In the rows, zero is written as 128.
The same turns and mirrors carry the whole set onto itself and the rows of a family onto each other. Which other rows belong to the same family as each row named below? List them in the order they appear above.
These 32 rows form 4 families of 8 rows each.
J525: [122 136  96 154 105 114 110  85  92 131 114 120  96 117  90 162 109 126
 138]
J978: [106 161 123 144 136 124 130 104  88  96 131 167 152 151 143 108  94 112
  76]
J226: [107 163 126 104 138 121 133 132 156 131 144 154 107 125 151 103 165 111
 146]
J439: [147  92 101 128 158 135 175  87 132 119 113 137 124 127 139 124 121 132
 125]
J390: [132 131 123 146 108 150 138  94 115 111 154 137 165 126  66  92 104 116
 154]
J804: [ 67 132 145 127 127 105 114 118 161 121 152 117 107 135 133 125 132 123
 156]
J701: [108 125 117 125 148 132 118 111  98 149 134 101 152 128  98 124 177 100
  94]
J102: [127  91 114 127 127 146 111 117 154 129 143 111 173 109 101  96  96 108
 150]
J515: [ 74 129 133 121 116 135 128 123 156 132 168 145 114 106 138 136 130 119
 158]
J21: [142 158 100 138  88  81  98 156 133  94 134 134 158 117 131 116 118 111
 126]
J730: [149 158 100 116 167  79 123 117 114 133 135 118 137 148 119 109  76 132
 147]
J803: [109 148  96 111 160 147 111 106 130  96 148 165 148 111 151 130  98 100
  85]
J366: [116 151 115 167 116 133 132  85  94 166 132 169 104 117 118 144 108 114
 128]
J136: [110 118  89 106 139 116 119 143  91 148 135 103 140 130  92 122 156 113
  92]
J24: [120 143  83 149  97 100  90 124 154  87 112 151 155 135 140 147 110 118
 139]
J361: [122 131 140 158 106 147 110  77 125 113 158 118 157 107  96 101  91 104
 152]
J79: [116 161 111 135 156 161 125 122 124  86 148 176 145 127 137  97  91 113
 101]
J440: [135 145 102 161 104 126 121  98  91 167 101 148  98 115 145 121 113 111
 126]
J581: [ 92 119 124 128 107 124 124 127 157 138 152 127  87 125 149 117 145 103
 154]
J493: [127 116 117 143 126 131 164  90 133 105 100 151 159 164 125 112 163 128
 136]
J422: [100 161 113 137 153 149 120  97 124 100 140 166 138 114 168 103  88  89
 116]
J165: [132 110 104 129 134 107 163 118 136 105  96 150 143 156 117 132 151 154
 114]
J324: [140 151 121 113 148  77 133 110 115 107 162 109 117 161 123 125  87 142
 131]
J652: [126 120 110 123 107 145 107  74 125 114 161 131 175 117  83 106  87 105
 135]
J813: [152 148 104 101 157  91 117 102 107 110 125  91 134 160 126 105  98 141
 127]
J338: [139 155  77 139 102  91 101 153 136 128 107 150 154  97 118 102 121 103
 134]
J710: [ 96 119  98 120 155 148 100 127  89 131 130  90 139 114 113 133 143 112
  92]
J603: [100 155 122 159 117 112 120  81 100 160 100 146  90 118 120 133 114 135
 124]
J387: [140 150  85 142 109  94  92 152 137  92 102 125 157 132 117  94 139 103
 124]
J163: [143 174 119 115 150 120 112 124  94 156 158 107 132 149 121  89 104 133
 145]
J450: [ 71 139 120 140 121 112 120 126  99 117 140 121 150 106  87 110 162  97
  92]
J833: [112 104  99 137 139 141 168 110 118  94  89 136 143 142 134 137 152 138
 131]

Same family as J581: J701, J21, J730, J79, J652, J603, J833
Same family as J450: J525, J978, J226, J439, J102, J24, J163
Same family as J804: J390, J803, J440, J493, J324, J338, J710
Same family as J515: J366, J136, J361, J422, J165, J813, J387

The same turns and mirrors carry the whole set onto itself and the rows of a family onto each other. Which other rows belong to the same family as each row named below? List them in the order they appear above.
These 32 rows form 4 families of 8 rows each.
J401: [141 132 134 134  64 151  88 134 140 110 137 124 138 133  64  92 100 148
 150]
J946: [142 136 123 132 109 100 103 157 142  76 148 119 143 122  83 130 139 156
 122]
J635: [131 135 114 106 109 152  96  93 125 108 157 148 101 104 158 127 115 140
 129]
J979: [143 117 122 127  87 103 120 133 139  67 134 106 148 108  86 135 143 150
 119]
J563: [133 127 138 134  69 155  98 146 125 102 129 124 123 184  67 119  95 133
 148]
J18: [141 122 123 163  95 154 140 144 133 136 156 160 136 157 108  63 108 114
  98]
J56: [130 133 171 111  87 190 123 126 167  94 137 122 106 120 136 129 124 115
 128]
J928: [136 147 127 113 118 127 117 101 116  88 179 152 106 141 143 132 112 131
 111]
J94: [118 126  84 121 118 147 142 154 143 104  87 141 113 125 111  75 148 140
  92]
J705: [123  80 170 122  94 140 129 132 146 119 133 136 158 126 147 153 143  95
 131]
J192: [139 129 102 146  95 151 143 138 128 126 155 150 142 161  99  61  89 153
 122]
J989: [127 112 155 115  75 195 131 131 140 129 106 118  95 109 128  94 134 112
 123]
J554: [104 115  74 113 122 131 139 150 137 111  98 134 146 145 106  71 131 157
 110]
J66: [104  99 117 102 110 126 103 125 106 115 108 168 126 186 128 150 120 107
 143]
J961: [140 120 123 128  93 110  85 117 132  99 160 119 151  87 105 124 132 150
 125]
J863: [134 133 112 120 117 141 107 115 113 119 167 145  77 125 159 101 123 126
 114]
J806: [118 125 149 109  85 203 125 121 146  97 115 105  98 133 132 135 121 125
 119]
J353: [107 111 146  98  93 195 124 109 153 124 111 124 123 104 151 108 128 119
 118]
J992: [111  70 139 121  90 150 134 117 128 150 114 156 172 130 142 119 126 102
 130]
J73: [152 151 124 128 116 141 119 125 137  83 179 144  97 127 142 134 115 147
 121]
J703: [118 103  93 117 112 123  89 141  97 133  91 174 107 153 119 130 136 120
 138]
J615: [111  91 116  97 115 123 120 137 124 111  99 169 119 163 148 152 136 110
 156]
J914: [102  90  92 101 103 130 104 132 117 130  79 170 139 161 117 114 122 125
 154]
J429: [132 113 125 142 107 147 176 168 131 124 137 150 147 185 109  86 108 135
 119]
J299: [104 109  86 107 114 146 153 152 142  83  78 116 123 155 113 110 141 147
 110]
J668: [144 111 129 150  57 147  76 147 136 117 120 133 115 144  71 103 116 117
 153]
J419: [128  78 159 130  87 124 127 133 115 148 120 156 163 116 118 114 147  92
 117]
J814: [126  80 161 123  85 136 158 116 139 110 124 142 172 125 131 136 140  97
 113]
J494: [ 98 114 104  96 131 143 159 164 145 102  86 136 124 163 129  99 144 136
 116]
J364: [138 112 112 128  98  88  93 133 137  91 139 123 129  90 105 106 158 129
 116]
J414: [133 121 123 137 103 133 177 135 130 106 154 155 152 177 109  79 105 127
 102]
J177: [145 129 138 135  76 135 115 166 136 102 123 144 135 174  59 111 106 140
 157]

Same family as J703: J18, J94, J989, J863, J668, J419, J364
Same family as J928: J979, J563, J66, J806, J299, J814, J414

The same turns and mirrors carry the whole set onto itself and the rows of a family onto each other. Which other rows belong to the same family as each row named below? List them in the order they appear above.
These 40 rows form 8 families of 5 rows each.
J243: [135 126 118 128 143 155  57 176  96 119 135 116 140 125 129]
J828: [111 134  92 113 156 143 143 128  89 153 125 141 180 128 110]
J559: [125 129 133 174 106 127 111 151  98 116 143 136 100 164 136]
J52: [135 139 134 150 125 163 119 112 122 157 145 128  65 105 115]
J805: [163  94  89 152 140 150  88 149  97 157 145 113 146 133 146]
J499: [152 135  97 139 134 142  55 169 102 151 134 125 139 120 143]
J258: [140 153 136 146 170 139 140  93 102 165 118 116  80 134 119]
J228: [124 136  93 117 154 125 161 142  96 121 133 132 164 130  89]
J693: [125 136 123 181  83 138 101 132  89 126 140 127 126 117 118]
J564: [149 157 119  95 163 112 106 145 133 108 166 112 123 116 146]
J598: [136 168 130 105 148 118 102 120 113 121 179 114 143 124 166]
J436: [160 100  96 139 133 143  72 154  95 163 127 128 151 119 124]
J458: [134 160 118 119 161 122 116 115 133 109 149  93 145  83 114]
J408: [121 142  69 129 135 152 157 102 119 116 129 134 136 144  98]
J606: [139 163 124 151 158 191 135 138 125 153 139 100  95 136 115]
J232: [124 164  84  95 164 162 123 109  83 153 113 130 138 136  93]
J83: [142 139  75 133 137 154  71 157 140 127 119 123 134 123 144]
J281: [158 117 136 131 175 173 127 101 104 170 139 121  95 141 131]
J222: [117 154  78  93 148 148 145 104  95 139 138 156 139 140  98]
J673: [158  99  89 150 153 135  94 170 110 129 113 125 144 141 140]
J484: [137 172 104 106 139 105  93  95  87 103 145 111 147 126 132]
J785: [143 132 103 128 126 180  58 119  95 112 140 119 135 118 139]
J722: [123 131 131  99 170 115  99 108 109  87 141 125 139 111 128]
J950: [132 142 133 188 117 115 120 132  97 145 128 141 106 156 150]
J925: [169 135 100 145 136 132  58 144  91 148 137  93 122 114 127]
J434: [114 151 102 106 133 145 142 123  79 152 133 151 167 139  92]
J696: [107 125 100 124 141 165 130  96 109 146 101 159 118 111 100]
J876: [159 126 108 125 178 173 149 130 117 139 147 117  89 159 127]
J365: [144 147 119 107 162 106  94 100 102 109 158 114 153  97 133]
J449: [125 166 150 165 137 119 145 171 109 135 135 125 120 149 134]
J638: [144 143 136 145 173 172 146 117  97 175 142 116  93 131 108]
J221: [152 152 132  96 146 115  97  98 111 117 178 118 130 117 147]
J658: [104 170 140 107 147 147 102  94 103 107 131 131 143  97 127]
J718: [136 117 143 151 160 160 143 131 105 149 147 114  78 127  93]
J341: [102 137  96  91 150 149 143 127 109 131 131 158 116 134  85]
J933: [148 124 118 121 180 158 142 105 123 169 152 124  93 137 147]
J795: [122 162 151 157 109 107 123 141 106 154 139 150 115 145 144]
J890: [125 147 132 196 127 124 124 133 117 118 112 115 132 139 144]
J699: [132 155 105 173 105 113 110 144  99 164 113 137  98 148 126]
J575: [115 158 133 164 113 110 145 153 106 167 149 138 127 136 135]

Same family as J232: J258, J484, J925, J699
Same family as J638: J499, J222, J950, J365
Same family as J408: J458, J606, J83, J890
Same family as J243: J559, J722, J718, J341
Same family as J828: J805, J598, J933, J575
Same family as J785: J52, J693, J696, J658

